Turns in one plane each, and the order they were made in; the first pair answered:
tafal:
[ 1.32 -1.19  0.41  0.52 -0.92 -0.42  0.18  2.74 -1.77  0.80  1.13 -2.12
 -1.37  1.00  0.50  0.16 -2.95 -0.47  0.77 -0.84  2.56 -1.34 -0.15] => [ 1.12 -2.15  0.29  1.61 -0.48  0.17 -0.71  1.14 -1.68 -0.44  1.36 -1.22
 -1.63  0.22 -0.94 -0.05 -3.51 -0.28  1.15 -1.05  1.92 -1.59  0.91]
[ 0.93  0.86  2.17 -1.18  1.22  0.34 -2.40 -0.64  0.49 -0.75 -2.89 -0.18
  1.45  0.92 -1.21  0.87 -2.99 -0.70 -0.51  1.93  0.05 -2.22 -0.45] => [-0.73  0.79  2.36 -0.22  0.40 -0.58 -2.51 -1.51 -0.66 -1.44 -1.49  1.53
 -0.40 -2.01 -2.21  1.41 -2.66  0.55 -1.95  1.54 -0.82  0.21  1.28]
[-0.33 -1.19 -1.02 -1.47 -0.82  0.49  0.29  1.34 -1.62 -0.35 -1.62 -0.22
 -2.28  1.39 -0.31  1.02 -0.79 -0.85 -2.01  1.28  2.04 -0.37 -2.30] => [ 0.02 -1.98 -1.05 -0.63  0.14  1.53 -0.69 -0.09 -1.27 -1.28 -1.58  0.07
 -2.20  1.36 -1.45  0.44 -1.80 -0.74 -1.09  0.96  1.60 -1.46 -1.86]
teg:
[-1.43  0.68  0.08  2.00 -0.43  0.30 -1.41 -2.66 -0.14 -0.86  0.18  1.88
 -1.60 -2.27  0.27  0.79  2.11  1.62  0.87  0.62 -2.47  1.34  1.88] => [-0.01  2.46  0.85  0.31 -1.06 -0.90  0.26 -2.45 -1.12  0.90  0.94 -0.44
 -2.77 -0.61  1.88  0.41  3.01  2.25  1.13  0.34 -0.06  0.96  0.50]
[ 1.29  0.29 -1.69 -1.24  0.90  0.22  1.19  1.22  0.61  0.39 -0.79 -1.60
 -0.60  3.15  1.31  0.36  0.23 -1.78 -0.04  0.20  2.08 -2.18 -1.38] => [-0.01 -1.61 -2.39  0.66  1.72  1.48 -0.64  1.17  1.93 -1.28 -1.63  0.74
  0.75  1.38 -0.52  0.56 -1.03 -2.55 -0.27  0.28 -0.36 -2.22  0.07]
[-2.14 -1.13 -0.29 -0.52 -1.29 -1.66 -1.13 -0.33 -1.62 -0.40  1.18  0.22
 -2.07 -2.78 -0.17  1.57  0.05  1.19 -1.89  1.62 -1.39  1.75  0.61] => [-0.28  0.27  0.11 -2.14 -1.35 -2.08  0.36 -0.20 -2.44  1.25  1.15 -2.41
 -2.49 -0.30  1.22  0.96  0.62  1.03 -1.20  1.43  1.14  0.34 -0.77]
[-0.78 -1.05  1.92  0.99  0.28  0.18  0.12 -0.98 -1.01 -1.46 -0.75  0.46
 -0.18 -1.55 -1.81 -0.75 -2.61 -1.60  0.36  0.55 -0.34 -0.34  0.16] => [-1.22 -0.29  2.08  0.51 -0.77 -0.86  0.72 -1.00 -1.82 -1.16  0.03  0.30
 -1.37 -2.54 -1.11 -0.54 -1.49 -0.66 -0.38  0.51 -0.02  1.05  0.41]
vub:
[ 2.59 -1.86 -0.23  1.82 -1.78  0.23  0.18 -5.18 -1.21 -1.21  1.00 -1.00
 -2.59 -1.77 -1.80 -0.68  1.19  1.34  0.29  0.00 -1.68  1.24  1.53] => [ 4.67 -1.33 -0.51 -0.10 -0.93  1.07 -0.06 -3.70  0.73  0.04 -1.26 -3.25
  0.37  1.31  0.10 -1.58  1.13  0.10  2.39  0.57 -0.78 -1.89 -1.16]
[-0.54 -0.52  0.25  0.91  0.60 -0.44 -0.26  0.00 -0.66 -0.61  0.28  1.09
 -1.07  0.30 -1.14 -0.19 -1.13 -1.33 -1.78 -0.43  1.05  1.20  1.43] => [ 0.11 -0.20  0.39  1.05  0.94 -0.14 -1.13 -2.11 -0.41 -1.03  0.29  0.37
 -1.31 -0.51 -1.16 -0.60 -0.81 -0.01  0.03 -0.53  0.41  0.10  1.47]
[ 0.50 -0.10 -0.24  0.40  0.26  0.35  0.87  2.32 -0.28 -0.47 -1.44 -1.00
 -2.01 -0.34  0.84 -0.52 -1.63 -1.66 -1.21 -0.85  1.92 -0.55 -0.59] => [-0.10 -0.13 -0.10  1.21  0.03 -0.02  0.75  1.14 -0.88 -0.99 -0.55 -0.54
 -3.20 -1.73 -0.01 -0.52 -1.31 -0.76 -1.55 -0.91  1.44  0.29  0.36]
[-1.60  2.56 -1.37  0.58 -2.18 -1.39  0.53  1.65  0.21 -0.50 -2.05  0.73
  1.36  1.31 -0.01  1.78  0.60 -1.65 -3.33 -0.19 -1.22  2.52 -0.58] => [-1.72  2.62 -0.79  1.86 -1.94 -1.37 -0.50 -1.89 -0.52 -1.50 -0.85  1.10
 -0.50 -1.13 -1.19  1.12  0.92  0.46 -2.10 -0.72 -2.59  2.79  0.88]
Pairs:
(2 to 4 turns a pair)
[-0.46  0.15 -1.13  1.26 -1.01 -0.51 -1.81 -0.12  0.82 -1.04  0.06  0.76
  2.31 -0.64  0.90  0.97  0.54  0.44 -0.48  1.98 -3.26  0.26  0.28] => [ 1.05  1.14 -1.03  0.27 -0.86 -0.59 -1.29 -0.91  0.64 -0.13  0.06 -1.04
  2.30  0.78  1.97  0.33  1.10  1.14  0.95  1.86 -2.00 -1.12 -0.87] => teg, vub, tafal
[-2.34 -1.07 -0.06  0.21  0.32  0.10 -1.18  0.04  0.46 -1.50 -0.28  2.58
  0.96 -3.52 -1.56 -0.65 -1.16 -0.86 -1.75 -1.05 -1.32  0.70  1.11] => [ 0.02 -1.13 -0.31 -0.95  1.37  0.97  0.21  1.14  0.68 -0.30 -1.42  0.35
  2.35  1.16 -0.82 -1.23 -2.46 -2.80 -0.48 -0.69  1.53 -2.59 -0.67] => teg, tafal, tafal, vub
[ 1.23  1.98 -1.44 -0.82 -1.21 -0.03  0.40  0.62 -0.78 -1.45 -0.22 -0.38
  0.40  0.34  1.25  0.16  2.63 -0.64 -1.30 -0.71 -1.08 -0.99 -2.36] => [ 1.29  1.62 -1.24 -0.81 -1.17  0.27  1.00  1.11 -1.14 -1.39 -0.36 -0.42
  0.28  1.11  1.02  0.33  2.13 -1.41 -1.72 -0.62 -0.44 -1.12 -2.24] => vub, teg
[-0.11 -0.92  0.48  2.10  2.47 -3.40 -1.22 -1.80 -0.08  0.23 -0.66 -0.27
  0.10 -2.32 -0.23 -0.18 -0.31  1.63  2.65 -0.83 -1.96 -1.23  0.81] => [ 0.23  0.67  0.29 -0.51  1.42 -4.58  0.51  2.02  0.36  2.40 -1.32 -1.33
  1.20 -0.49  2.52  0.44  0.90  0.70  0.74  0.07 -0.41 -0.10 -1.13] => tafal, vub, vub
[ 1.00  0.40  0.58 -0.36  0.15 -0.88  2.81 -0.46 -2.14  0.89  1.51 -1.01
 -2.70  2.63  0.01  0.28 -0.98 -0.85 -1.12  0.05  3.67 -0.52 -0.68] => [-0.69 -1.73  0.22  2.19  1.01  0.28  1.18 -1.40 -1.69 -1.47  1.60  1.65
 -2.45  0.54 -2.49  0.55 -2.48 -1.21 -1.47 -0.26  1.43  0.07  1.63] => teg, tafal
[ 1.02  1.11 -1.01 -0.35  0.24 -0.41  1.13  3.47  0.81  0.90 -1.23  0.46
  1.98  1.58  1.80  0.47  0.75 -0.29 -0.80  0.59  0.44  0.09  0.22] => [-0.41 -0.55 -0.85  1.81  0.62 -0.04  0.61  2.13  0.02 -1.11 -0.36  2.35
  0.99 -0.24 -0.84  0.76 -0.54 -0.46 -1.93  0.28 -0.40  1.15  2.42] => tafal, vub, tafal
[ 0.52 -0.43  0.04  0.72  0.80  1.73 -0.63 -1.62  0.21 -1.15 -0.35  0.85
  0.15  0.56 -2.32  1.03  0.13 -0.72 -0.11 -1.55 -1.34 -0.91  0.60] => [ 1.48  1.41  0.56 -0.85  0.23  0.61  0.93 -1.44 -1.03  0.44  0.32 -1.11
 -1.10  1.92 -1.05  0.54  1.28  0.00  0.05 -1.37  0.76 -0.94 -0.49] => teg, teg, teg
[ 0.20  1.07  0.08  1.57 -0.06 -0.44 -0.24 -1.81 -1.23  1.03  0.07  1.08
  0.63 -2.33 -0.80 -0.31  0.41  0.73 -0.75  0.37 -0.70 -0.53  0.46] => [ 1.50  1.49  0.19  0.74  0.22 -0.24  0.24 -1.81 -1.26  1.76 -0.24 -0.39
  0.94 -0.26 -0.28 -0.78  0.17  0.35  0.05  0.51  0.85 -2.00 -0.53] => teg, teg
[ 0.77 -0.05  0.12  0.20  0.01  0.70 -1.10 -2.57  0.48 -0.53 -0.14 -1.34
 -0.52 -0.21  0.01 -1.19  0.14  1.48  2.19 -0.34 -1.23 -2.23  0.29] => [ 1.18  0.99  0.29 -0.61 -0.74 -0.01  0.17 -2.42 -0.68  0.32  0.64 -1.79
 -1.54  0.14  0.57 -1.06  0.82  1.95  1.77 -0.43  0.22 -1.47 -0.30] => tafal, teg, tafal
[-0.52 -2.28 -0.49  1.25  1.66  1.39 -0.85 -2.13 -0.48 -3.57  0.55  2.37
 -0.68 -0.94 -2.18  0.31 -1.22 -1.35 -0.84  0.24  0.77 -1.21  1.28] => [ 0.26  1.19 -0.12 -2.68 -0.84 -1.28  1.74  1.32 -1.14 -0.12  1.01  0.40
 -0.93  0.38  2.08  0.52  1.82 -0.51 -2.50  0.68  3.09  0.95 -1.38] => teg, tafal
